128 stands for zero in the data rows.
Some points:
[117  93 120 178 121 165 121 120 118  80 128 122 128 140 148 108 130 142 130 122  96 176 147 119 120 155 119 122  84 136  98 123 144  99 160 115 116 125 125  94 128 160 174 125  91 143 128 109  84 110  77 114 109 174  88]
[156 147 141 154 132 128  88 125 137 132 124 116 112  97  96 115 141 126 130  70 161 105 130 144 111 109 104 107 118 129 143 130 142 108 142 152 162 141 108 102 146 125 135 150 128 138 153 112 184 123  77 126  84 118 132]
[140 113 113 130 126 142 132  55 117 106 118 125 142 159 124 135 163 143 142 170 178 106 106 131 136 152 113 138 150 128 158 106 144 137 117 125  84 153 124 109 107 101 158 143 153 124 122 121 179 136 135 107 157 153 120]
[ 96 126 156 126  86 135 164 135 160 129 120 183 136 111 112 188 108 145 146 118 133 161 121 131 156 151 130 101 151 166 133 121 106 136 102 125  99 105 104 135 119 118 116 163 100  94 137  92 149 144  92 141 107 127 139]
[145 117  85 118 128  72 132 132 155 154 107 136 159 142 135 132  81  98 142 115 174 132 120 128 169 131 108 139  91  85 107 137 120  82 145 139 147 122 129 148 166 154 139 138 107  94  73 182 147 124 113 127 128 120  91]
[127 166 179 109 105  99 122 108 104 117 130 156 117 164 111 145 119  98 142 131  90 133 164 119  81 123 123 196 102  94 122 108 138 118 132 134 140 120 128 107 185 127 127 168 126 122  79 134 133 134 136 151 112 160 149]
[110 131 129 102 108 152 114  98 120 145 125 122  88 167 105 146 133 108 156 111 144 111 124 120 149  83 117 155 134 178 117 104 112 107 148 151 114 129 158 154 137 172 122  89 139 133 198 108 100 122 153 121 148 143 110]
[191 112 166 122 103 173 147 117 129 144 102  98 100 134 147 100 107 129 131 116 102 103  82 112 127  98 138 113  87 154 122 115 130 129  90  62 150 105 103  96 143 115 117 151 135 121 133 161 117 170 151  94 140  99 116]
[127 129 130 114 137 114 175 149  95 121 114 132 129 141 135 117 169 123 139  85 101 104 113 160 151 157 143 132 144 154 140 149 155 125 157  87 154 135 146 198 104 130 166 114 153 126 107  95 160 135  99 155 160 136 127]
[196 120 128  93 169 139 133 117 132 179 169 116 172 107 118 142 120 123  85 111 152 158 142  90 122 122 145 122  97 136 119 147 125 101 152 110 111 153 150 107 105 105 128  95 140 108 124 108  90 143 121 150 127 140 193]
[101  95 107 124 173 138 131  99 140 115 128 128 138 134  66 111 142 125 129 121  96 127 148 118 156  99 156 152 131 131 129 130 107 148 138 159 115 114 157 122  80 104 107 131  78 123 109 159 114 149 106 115 132  78 150]
[119  99 121 150 145 106 111 192 104 122 166 146 149 137  96 129 128 140 108 114 172 139  81 131 107  86 123 148 112 152 125  90  96 186  88 103 151 131 109 149 108  95 127 109 116  86 112 123 133  70 114 152 129 130 160]
[157 128 105 128 149  79  75 102 130 142  98 139 123 157 142 146 160 105 120 123  96 141 129 137  92 123 126  99 136 173 123 171 124 138 110  95  96  95 168 170 102 139 146 157 125 114 157 145 128 128 164 139 100 133 118]
[133 115 147 108 100  88 124 134 122 110 140  83 171 128 141  91 122  88 103 117 144 130 155  97 126 164 170 137 157 121 126 135 112 130 143 153 109 129 105 113 119 109 122 151 111 112 196 141 104 101 111 142 189 105 131]
[111 132 127 152 116 153 139 128 127 151 124 103 144 157 172 110  92 121  86  83 101  94 142 146 111 102  93  82 124 129 121  98 130 163  93 134  81 140 148 136 154 122 138 102 104 185 107 120 135 145 128 142 120 108 141]
[140 138 146 154 141 159 133 119 157 157 144 120 123  94 171 103 126 155 129 133  79 130 113 105 155 153  89 195 149 135 106 160 131 100  76 133 126 162 124 121 120 150 141 120 139 118 129 121 145 112 145 159 131 102  96]
[105 128 111  84 128 113 128 102 144 156 176 144  82 125 131 126 148 117 140 122 132 170 115 164 169 120 118 116 181 107 119 136 167 164 147  93 132 105 113 110 149 101 155 111 118 155 137 124 115  92 127 123 129 126 127]
[ 83 179 106 122 130 162  97 135 167 116 101 121 110 106 184 146 135 114 165 160 125 144 147 122 118  91 146 131 115  88 123 121 133 167 139 140 162 121 141 147 160 134 139 139 149  97 134 119 136 183 117  99 170 136 146]
[159 154 117 119 145 146 157 172 135  76 113 102 145 124 123 121 145  88 150 138 123 125 108 144 102 131 142 135 144  59 127 105 137 130 107 142 108 137 137 149 133 136 131 114 134 106 120  79 100 133 157 120  50  88 111]
[ 99 173 132 120 135 117 120 115 111 112 169 152 129 121 116 123 146 138 115 135 111 136  87  76 157 110 164  86  93  77 137 129  91 106 117 108 100 150 113 160 110 124 116 125 145 153 134 117 143 108 121  87 128 128 117]
[ 95 110 147 142 108 100  94 137 115 138  61 116 163 106 127 116 148 120 118 145 112 123 118 100 180 122 118 139 153 126 135 144 122 121 158 140 102 121  94 122 122 138 100  99  97 134 110 140 104 119 163 139 110 163 208]
[132 174  96 169 166  86 165 130 133  99 166 122 154 125 171 142 139 160 175 115 114 112 136 147 123 134 143 121 125 158 138  92 124 114 139 139 160 119 141  82 165 153 105 115 112 146 147 159 131 120 143 112 133 128 141]
[128  85 134 126 153 212 167 175 104 117 130 128  98 133 171 143 125 124 129 152 141 128 139 113 109  97 108  98 136 108 160 155 110  71 137 147 146  85 146 128 132 115 133 137 169 140 149 147 142 117 152 160 115 134 122]
[114 123 130 111 116 122 120  99 140 129 120 154 170 122 121 154 114 158 118 135 143  73 116 135 138 132 153 150 143 116 108 136 137 122 139 115 168 128 106 161 121  81  54 119 136 170 134 116  86 132 113 157 125 156  67]
[123 181 128  90 162 145 114 156 116 133  91 172  94 154 137 118 111 178 113 114 151 104 156 125  99 160 146 146 114 109 117 122 166 148 137 157 140  98  82 108 117 165 141 124 138 114 132 145 139 133 150 111 132 126 127]
[126  63 125 138 136 100 127 120 102 151 139 141  91 106 160 104 106 140 141 129 129 145 136 185  96 150 121 140 153 119 134 138 118 106  68 179 139 177 112 110 124 125 105 128 153 131 124 111 105 131  97  67 118 140 146]
[136 118 128 136 120 142  87 126 118 111 132 146 100 105 105 127 140 115 123 178 161 149 108 152 122 140 179 102 140 190 175 107 140 136 126 152  90 131 143 126 118 156 129 152 123 164  74 140 122 138 150 189 141  96 114]
[160 111  87 105 112  81 132 128 113 112 112 102  93 125 109 165  86 163 102 161  93 113 142  65 139 118 129 100 139 151 113 105 107 143 153 132 143 116 135 115 127 115 127 123 170 137 112  86 158 107 127 138 120  98 131]
[117 112 129 159  71 129 134 180 157 125 157 127  91 103 127 140 147 134 118 138 126 130  93 161 110 191  92 128 100 106 112 144 142 134 157 153 137 149 181 127 111 100 134 114  99 137 141 160 142 170 165 114 155 123 124]
[120 164 178 128 111 152 134 132  75 143 145  99 166 115 104 122 106 128  92 163 160 142 179 149 155 101 132 132 165 110 122 153 101 157 144  75 147 136 141 119  99 172 106 134 130 100 140 143 127 138 143 102 124 152 104]
[106 134 118 155 133 117 153 130 190 146 121 115 151 126  64 105 131 124 151 146 128 126 169 143  84 160  79 105  98 145 158 158 157 140 109 116 138 137  98 142 157 128 130 127 151 142 115 150 113 101 122 116 144 147 124]
There is one direction along which these points spread out most. Where along it does each point below lie, from 0 to 99? The average is 50, and the first point in the table lies past the average. One standard deviation of the points above along it is 16.
[140 113 113 130 126 142 132  55 117 106 118 125 142 159 124 135 163 143 142 170 178 106 106 131 136 152 113 138 150 128 158 106 144 137 117 125  84 153 124 109 107 101 158 143 153 124 122 121 179 136 135 107 157 153 120] 47
[157 128 105 128 149  79  75 102 130 142  98 139 123 157 142 146 160 105 120 123  96 141 129 137  92 123 126  99 136 173 123 171 124 138 110  95  96  95 168 170 102 139 146 157 125 114 157 145 128 128 164 139 100 133 118] 41
[145 117  85 118 128  72 132 132 155 154 107 136 159 142 135 132  81  98 142 115 174 132 120 128 169 131 108 139  91  85 107 137 120  82 145 139 147 122 129 148 166 154 139 138 107  94  73 182 147 124 113 127 128 120  91] 58
[127 166 179 109 105  99 122 108 104 117 130 156 117 164 111 145 119  98 142 131  90 133 164 119  81 123 123 196 102  94 122 108 138 118 132 134 140 120 128 107 185 127 127 168 126 122  79 134 133 134 136 151 112 160 149] 65
[117  93 120 178 121 165 121 120 118  80 128 122 128 140 148 108 130 142 130 122  96 176 147 119 120 155 119 122  84 136  98 123 144  99 160 115 116 125 125  94 128 160 174 125  91 143 128 109  84 110  77 114 109 174  88] 66
[159 154 117 119 145 146 157 172 135  76 113 102 145 124 123 121 145  88 150 138 123 125 108 144 102 131 142 135 144  59 127 105 137 130 107 142 108 137 137 149 133 136 131 114 134 106 120  79 100 133 157 120  50  88 111] 63
[196 120 128  93 169 139 133 117 132 179 169 116 172 107 118 142 120 123  85 111 152 158 142  90 122 122 145 122  97 136 119 147 125 101 152 110 111 153 150 107 105 105 128  95 140 108 124 108  90 143 121 150 127 140 193] 24
[120 164 178 128 111 152 134 132  75 143 145  99 166 115 104 122 106 128  92 163 160 142 179 149 155 101 132 132 165 110 122 153 101 157 144  75 147 136 141 119  99 172 106 134 130 100 140 143 127 138 143 102 124 152 104] 35
[127 129 130 114 137 114 175 149  95 121 114 132 129 141 135 117 169 123 139  85 101 104 113 160 151 157 143 132 144 154 140 149 155 125 157  87 154 135 146 198 104 130 166 114 153 126 107  95 160 135  99 155 160 136 127] 47
